A single turn carries every row of the set below to another of its rows. Some are shown first; where does it send the rows asked next?
mul: [ 21 -45   0 -14  -9   1  -8 -21  -2  12   0   1  27  10   7  14  -3   6
 -10 -12 -17 -29  -7   5  12  22 -36   1 -19  11 -15  -1]
Monuz: [-15 -17 -10 -17  -9  14   9 -14  -8  28  -9 -28  18  10  12  -1  -6  -4
 -10  -2  12 -16 -19   2  14 -28 -38  15 -48  21  -1  29]
pigot: [-14 -41 -24 -19 -35  16  10  -8  -4  38  -7 -23  -5  16  22   8 -11  15
  19  -9 -25 -19 -13  -4  18  14 -31 -16 -22  10 -19  -6]
tisa: [ 10 -43 -14 -18  -6   8 -17 -14   6  35  -6 -35  -6  17 -10   6  15   6
  15  -1  14 -22 -38 -12  18  -9 -23 -12 -20 -12  19  -7]
vul: [-16 -49 -15 -20   9  23  -7 -28   3  26  -4 -26   4  31 -15  13  15  -2
   3   3  20 -29 -33  -7  24  -4 -23 -21 -27  -9  -1   6]
Vupeb: [-13 -50 -20 -21  -1  17  11 -33  10  13   5 -30  -6  23  -4  10  17  -4
  15   6  16 -36 -35  -2   2  -6 -34  -5 -19  -4  -2 -25]
buf: [-15 -17   3 -14 -12  18  19 -17 -10  18 -15 -25  11  11  17  -2  -1   2
  -2   1  14  -3 -21   4   2 -33 -36  13 -50  18 -14   4]
gigar: [-13 -32 -26 -12 -29 -14  -9  -9  -8  12 -12 -22  -3  11   5  27  -1  26
 -12  -4 -14 -18 -28   1  18  -9 -28   6 -32  14  -2  28]
vonum: [-17 -42 -32 -11 -11   7 -17  -4   3  27   6 -21  15  -3   9 -11  18  -7
   9 -17  -8 -18  -3 -19  30   2 -32   8 -13  24   4  -8]
verak: [-19  -1 -12 -15   0  14  12  -4  10   5  13 -12   6  18  -7  15  13 -25
  -7 -12  12  -8 -10   3  10  12 -36  15 -16  15 -15   3]
guz: [ 11 -32  12 -26 -18   6  -3 -28  -7  13   2 -11  22  -1 -13  20   1   4
   1 -30 -11 -23 -20  -8  -2   5 -43   4 -22  16 -21 -19]
puzum: [  2 -26  -2  -4 -30 -16   9 -10 -16   6 -14 -20 -16  -9   6  21  18  27
   1  -9  -7 -12 -22   5   8 -15 -20  -2 -31  12  -4   6]
rik: [-12 -32   2 -24 -22   8  23 -15  -9  27   0 -24   1   2  20  -8 -14  -6
  11  -3   7  -9 -18   8   7 -30 -44  12 -42  14 -14   0]
zitak: [  0 -32 -12 -10 -11  12  12  -8 -12  28 -13 -25  15   3  35 -12  -8  -5
  -8   6  12 -19 -13   4  20 -14 -35  11 -42  14  -2  19]
visu: [ 13 -30 -19 -10  12  23  -3 -22  10  21  -2 -20 -15  13   3  -8  24   0
  -3   1  19 -31 -47   1  -2   8 -25  -6 -14   4   4   6]
tatav: [-13 -11 -27  -4 -16  31  19 -19 -22  24 -15 -30   9  11  14  13  19   9
 -12 -14   2 -29  -5 -11  11  17 -21 -14 -25  19 -12   6]
Sena: [  0 -23 -31  -4 -26  14  -2 -15  -4  41  -8 -30   5   4   8  -3  15  19
  10 -13 -23 -23  -9  -2  16   4 -17 -15 -20  33   0  19]
Lige: [-26 -19   2 -13 -12   6   5   1  17  12  -1 -10   5  31  -8  20   5  -2
  18  -3 -10   9  -6   2  12  -6 -31  11 -26   1 -15 -19]
Tid: [-19 -31 -15 -22 -35  -3   7 -20 -26   9  -1 -29 -15  -9  -1  21   0  15
  -8 -21   0 -19 -35  -7   9 -10 -37   1 -25  17 -19   8]
Tanut: [ -8 -50 -32 -22  -5  14  -1 -33   7  12  11 -29 -10  22   5   0  11   2
   8   5  14 -29 -36  -1  -2  -5 -38  -5  -9  -3   2 -24]
mafom: [  5  -7  -6   1  -3  16  -5   6  -4  20  -2 -23  15   2  -2  -2  25 -18
  -5 -16  18  -1  -8  -9  26  14 -18   1 -16  16  -4   6]
Vun: [-21 -18  -4 -14 -16   6  -3   5  20  10   2 -14   9  33  -3  18   5  -9
  16  -3  -5  16 -11   4  16  -5 -30  10 -24   5 -16 -18]
Zapug: [-13 -12 -13  -9 -26  15  26 -16  11  19 -12 -17  -9  22  15  18  12  20
  19  -5 -25 -14 -14  10 -10   2 -25  -4 -28  18 -17 -13]
Mun: [ -2 -39 -14  -3 -24  10  -6   2  13  22   6 -19   2  15  12 -17  -7  -2
  21  -3 -15   6 -20   4  10  10 -35  10  -8  18 -22 -21]
Mefi: [ -7 -28 -17   2 -28   8  -3 -15 -21   2 -21 -29  -2   6  16  11   8  29
 -17  -4  -2  -6 -41  -1   2  -4 -24   2 -30  21 -22   7]
vas: [  7 -32  -7  -5  -1  20   1 -33   9  20   1 -34  -2  30 -23  -3  18   1
  12   9  18 -16 -43  12  -2 -10 -20 -14 -16   9  -7   0]
devut: [  5 -46 -24  -8  12  22   0 -27  18  21  -2 -20  -6  16   5  -8  23  -2
   6   8  11 -40 -44   5   4   6 -25  -7 -17  10   0   3]
Mufo: [ -2 -35  -4 -14 -17  -2  14  -9  -2  29  -7 -21   7  -3  29 -12   0   2
  12   4   0 -14  -8   9  16 -32 -34  10 -44  16   5   8]
veg: [-20   1  -9 -11   1  17  17  -8   6   9  10 -14   3  15 -16  11  10 -21
  -9 -15  10 -14 -12   2   4  12 -37  18 -15  17 -17   6]
detov: [  2 -11  -5   6  -2  20  -6   4 -10  25 -10 -27  18   3  -6  -3  23 -10
  -7 -17  15  -6  -7 -15  28  13 -17   2 -19  14  -3   6]
Mit: [  8 -32  -6  -8  -5  14  -8 -27   7  18   2 -28 -10  36 -17  -3  12  11
  11  12  15  -3 -39  14  -3 -11 -20 -16 -14  -2  -3  -2]
Rut: [ 11 -28   4 -12 -13  15 -13 -30  -8   8  -8 -18  38  13 -10  17   6  12
 -12 -21  -9 -18 -22  -8  -3   6 -36   7 -25  22 -23 -14]
Foz: [-14   3  -9 -17 -28  16  24 -14  -7  32  -5 -30  -4  22 -17  29  -1   6
   5 -18  -7 -19 -13   1   5   4 -27  -8 -28  13 -14  14]
Mukid: [ 22 -38  16 -18 -13  -6  -4 -20   1  14  -2   1  19  -1  -3  17   9   8
   6 -20 -19 -24  -8   2   5   6 -32  -1 -24  13 -11 -12]
dap: [ 11 -36  -6 -15 -12   4 -21 -27  -2  15  -2 -11  40  19 -10  19  -1  11
 -16 -15 -16 -24 -11  -2  11   7 -35   5 -24  20 -12   7]
kome: [-16 -37 -28 -15 -13   7 -18   1   4  24   8 -21  15  -5  10  -6  22 -14
  10 -19   0  -9  -5 -19  33   3 -30   4 -14  23   2  -8]
riz: [ 12 -48  -7 -14  -6  10  -5 -14  14  36  -6 -34  -6  22 -13   5   9   1
  26   4  10 -25 -41  -1  18  -6 -21 -14 -22  -9   8  -6]
Nofe: [  1 -37 -17  -8 -28  -7  15  -7 -18   3  -8 -18 -16   0  24  18  -5  15
 -15  -1  -3 -25 -28   8  11  12 -33   4 -22   6 -15  12]
sol: [-20 -39 -17 -29  10  17  -6 -27   3  18   4 -14  -9  30 -12  17  15   0
  -3   0  20 -24 -33  -5  15  -5 -29 -16 -24 -14   2   6]
veka: [ -3 -35 -20  -9 -23  12 -11   3  15  18   9 -21   5  11  16 -15   1 -11
  19  -6  -9   9 -23   2  12   7 -35  11  -7  23 -21 -21]

Mefi -> Tid
vonum -> detov
Where do these go?
zitak -> Monuz
mul -> dap
Vun -> veka
sol -> Mit
Zapug -> pigot
devut -> vul

